Look-ups in named tables: a row name and a column name give one cell, copied from the table.

Table Sanedo
         Sinid  Mis  Vazavo  Nop  Duvemoz  Rer  Funaba  Bab  Palu  Kot
Kurebaz    175  184     128  112       39  141     103  132   172  171
Sereg      162   98     130  142      162  119     166  128   155  142
Bosak      152  142      98  160      168  103     144  118   122  178
Lusepa     182  163     155  157      152  116     133  147    57  111
Buf        182  167     117  117      128  117     152   78   169  178
Tusegum    146  126     148  128      159  179     106  152   116  165
Tonivi     156  104     122  114       31  153     124  184   218  113
Bubusuv    165   91     113  126      201  119     180  135   239  147
Vam        133  103     155  117       86   95     129  109   129  155
Ronotut    101   96     157  154      159  152     115  103   112  169
Debap      188  143     141  116      159  132     130  126    82  146

Kot of Debap: 146
Funaba of Bubusuv: 180
Mis of Sereg: 98
Nop of Ronotut: 154
Nop of Buf: 117
Bab of Ronotut: 103
Palu of Bosak: 122
Palu of Kurebaz: 172

Lov:
         Talamam   Zuli  Lupir  Gever  Deves    Gil   Maza  Vagezip  Batuba    Nuv
Dov        0.590  0.594  0.608  0.472  0.596  0.547  0.299    0.305   0.551  0.564
Nebo       0.501  0.398  0.638  0.330  0.657  0.617  0.177    0.413   0.509  0.728
Befi       0.548  0.344  0.522  0.620  0.664  0.658  0.316    0.442   0.622  0.634
Leb        0.505  0.415  0.500  0.461  0.615  0.711  0.230    0.494   0.557  0.814
Bipifa     0.615  0.489  0.400  0.617  0.661  0.633  0.448    0.556   0.451  0.549
Dur        0.613  0.390  0.568  0.397  0.606  0.622  0.235    0.369   0.448  0.693
Rogifis    0.585  0.341  0.697  0.222  0.739  0.561  0.117    0.483   0.437  0.705

Nuv of Dov = 0.564
Zuli of Leb = 0.415
Gever of Dov = 0.472
Lupir of Nebo = 0.638
Gil of Befi = 0.658
Talamam of Rogifis = 0.585
Zuli of Dur = 0.390
Nuv of Leb = 0.814
Gever of Bipifa = 0.617
Gever of Nebo = 0.330
Which row has the largest Talamam? Bipifa

Table Muden
|  | Vuzutu | Tad | Rupubo | Veku | Pafef | Gam | Kimula | Bemu | Labav |
|---|---|---|---|---|---|---|---|---|---|
| Berozak | 132 | 124 | 126 | 129 | 76 | 120 | 126 | 140 | 124 |
| Vapuge | 136 | 131 | 129 | 132 | 62 | 127 | 130 | 140 | 128 |
| Popur | 141 | 134 | 132 | 134 | 53 | 131 | 130 | 143 | 132 |
| Razig | 79 | 140 | 105 | 127 | 96 | 123 | 160 | 74 | 109 |
| Gan | 44 | 95 | 73 | 73 | 215 | 102 | 98 | 17 | 82 |
| Gul | 142 | 136 | 135 | 139 | 53 | 130 | 129 | 147 | 135 |
| Pak | 134 | 103 | 111 | 82 | 113 | 133 | 84 | 101 | 108 |
| Nabu | 130 | 92 | 104 | 70 | 130 | 127 | 77 | 96 | 97 |
| Lis | 143 | 120 | 124 | 107 | 77 | 136 | 104 | 125 | 122 |
| Rivosa | 64 | 67 | 84 | 84 | 252 | 68 | 62 | 76 | 92 |
| Tipaked | 138 | 126 | 130 | 132 | 69 | 122 | 123 | 146 | 129 |
| Tusu | 129 | 94 | 105 | 76 | 124 | 123 | 87 | 101 | 96 |
| Raviva | 140 | 134 | 133 | 138 | 56 | 128 | 130 | 147 | 134 |
| Kab | 135 | 89 | 104 | 64 | 130 | 128 | 72 | 96 | 95 |

What is the Rupubo of Vapuge in Muden?
129
What is the Pafef of Tusu in Muden?
124
What is the Vuzutu of Vapuge in Muden?
136
What is the Gam of Rivosa in Muden?
68
What is the Kimula of Tusu in Muden?
87
What is the Pafef of Berozak in Muden?
76
What is the Bemu of Gan in Muden?
17
Which row has the largest Tad? Razig

Bepizad:
          Sas   Ter   Las  Nefula  Biked   Bef
Naku     -1.9   1.0   1.2     0.2   -1.5  -3.0
Rela      4.2   4.2  -3.7    -4.0   -4.8  -0.1
Todakib   2.8   0.2  -4.4    -5.9   -2.9  -0.8
Donamup   0.5  -0.4  -2.6    -4.6   -3.1  -1.2
Viz       5.2   7.0  -0.6    -5.1   -6.3  -0.1
Dor       5.8   2.0  -4.6    -3.3   -4.1   1.3
Zem       6.4   3.2  -4.3    -3.2   -3.5  -0.9
Pugiz     1.0   0.4  -3.4     1.3   -1.5   0.5
Lumogi    2.8   1.9  -4.5    -4.5   -3.5  -1.2

Biked of Donamup = -3.1
Bef of Viz = -0.1
Bef of Dor = 1.3
Bef of Naku = -3.0
Ter of Rela = 4.2
Nefula of Dor = -3.3
Ter of Zem = 3.2
Sas of Pugiz = 1.0
Bef of Lumogi = -1.2
Which row has the largest Bef? Dor

Table Bona
,Gupo,Befega,Bagul,Gibuku,Lat,Sas,Noz,Getin
Senibi,114,211,157,168,67,120,71,67
Valutik,126,70,93,99,130,121,136,128
Porode,115,236,171,186,47,123,56,53
Bekupav,221,79,62,182,45,176,140,5
Lin,99,127,127,109,124,107,109,130
Fatovu,82,148,143,107,127,98,97,141
Gir,112,114,121,119,110,118,108,122
Vigupu,114,74,97,89,142,111,137,141
Kuf,131,90,101,117,113,125,126,111

Bekupav, Gupo => 221
Kuf, Bagul => 101
Lin, Gupo => 99
Lin, Befega => 127
Gir, Getin => 122
Senibi, Gupo => 114
Gir, Bagul => 121
Valutik, Noz => 136
Lin, Bagul => 127
Porode, Bagul => 171

Roreduv =
,Leso,Zonokav,Koru,Mazuzi,Seda,Moz
Mir,339,31,4884,-1925,8850,-5459
Rin,3063,5754,8870,-1118,-4458,-668
Magav,2543,2634,7459,7102,-447,5896
Bulurem,3234,2724,6282,-3129,-5206,-899
Rep,4547,8549,5865,-2134,7917,5736
Lamidi,-1130,-2349,5678,-464,1618,618
Kufisiv,-5601,-4796,-4343,1219,-2620,6850
Figum,289,808,5689,-4747,-2365,3244
Kepegem,8102,3867,2131,6709,8802,6393
Sisev,8695,-5546,2245,5009,2857,-4544
Tez,1537,1051,3854,-3232,1830,-1507

What is the Seda of Bulurem in Roreduv? -5206
What is the Moz of Kepegem in Roreduv? 6393
What is the Koru of Figum in Roreduv? 5689
What is the Leso of Sisev in Roreduv? 8695
What is the Koru of Rin in Roreduv? 8870
What is the Leso of Rin in Roreduv? 3063
What is the Koru of Mir in Roreduv? 4884
What is the Koru of Kepegem in Roreduv? 2131
What is the Leso of Bulurem in Roreduv? 3234
What is the Leso of Magav in Roreduv? 2543
What is the Mazuzi of Sisev in Roreduv? 5009
What is the Koru of Kufisiv in Roreduv? -4343
What is the Leso of Tez in Roreduv? 1537
What is the Seda of Lamidi in Roreduv? 1618
What is the Mazuzi of Mir in Roreduv? -1925

Kuni.tsv
	Sim	Sasidi	Tupus	Mazonuz	Nop	Ponoz	Taf	Laseve	Dodub	Parilib
Nasu	87.8	74.3	61.8	85.6	80.0	78.4	59.7	63.4	70.5	14.9
Buvirun	86.5	74.1	61.3	84.9	79.8	78.1	59.0	63.4	70.4	15.9
Lop	83.2	72.5	58.3	81.5	77.8	76.0	56.7	61.9	69.3	20.3
Remil	42.3	41.2	90.2	44.6	36.2	39.1	85.8	60.9	39.0	75.5

What is the Dodub of Remil in Kuni? 39.0
What is the Taf of Buvirun in Kuni? 59.0
What is the Parilib of Nasu in Kuni? 14.9
What is the Ponoz of Lop in Kuni? 76.0
What is the Nop of Nasu in Kuni? 80.0
What is the Ponoz of Buvirun in Kuni? 78.1
What is the Sasidi of Nasu in Kuni? 74.3
What is the Sim of Lop in Kuni? 83.2
What is the Taf of Lop in Kuni? 56.7

Zukas:
,Bopev,Zukel,Dotozar,Tuf,Lib,Gamo,Zon
Zezod,151,130,116,112,134,179,153
Malo,137,248,110,210,21,180,139
Pom,118,126,178,148,80,201,119
Bop,139,144,121,140,103,171,113

Tuf of Zezod: 112
Lib of Bop: 103
Bopev of Bop: 139
Gamo of Bop: 171
Zukel of Zezod: 130
Zukel of Malo: 248
Bopev of Zezod: 151
Bopev of Pom: 118
Lib of Malo: 21
Zon of Pom: 119
Zon of Malo: 139
Zon of Zezod: 153

Bufifal:
          Tuz  Luvimig
Govad    59.9     24.0
Ruguk    50.6     30.6
Tetifud  75.3     20.7
Lat      90.6     47.1

Govad, Tuz => 59.9
Ruguk, Tuz => 50.6
Lat, Luvimig => 47.1
Lat, Tuz => 90.6
Govad, Luvimig => 24.0
Tetifud, Tuz => 75.3

Table Rivirok
          Bab  Peri
Zem      0.64  0.60
Nuvug    0.01  0.56
Pufida   0.58  0.58
Kitu     0.68  0.56
Gavipar  0.60  0.57
Dor      0.68  0.61
Zed      0.39  0.82

Zed, Peri: 0.82
Dor, Bab: 0.68
Zem, Bab: 0.64
Zed, Bab: 0.39
Nuvug, Peri: 0.56
Kitu, Peri: 0.56
Gavipar, Peri: 0.57
Dor, Peri: 0.61
Gavipar, Bab: 0.60
Zem, Peri: 0.60
Pufida, Bab: 0.58
Nuvug, Bab: 0.01
Kitu, Bab: 0.68
Pufida, Peri: 0.58

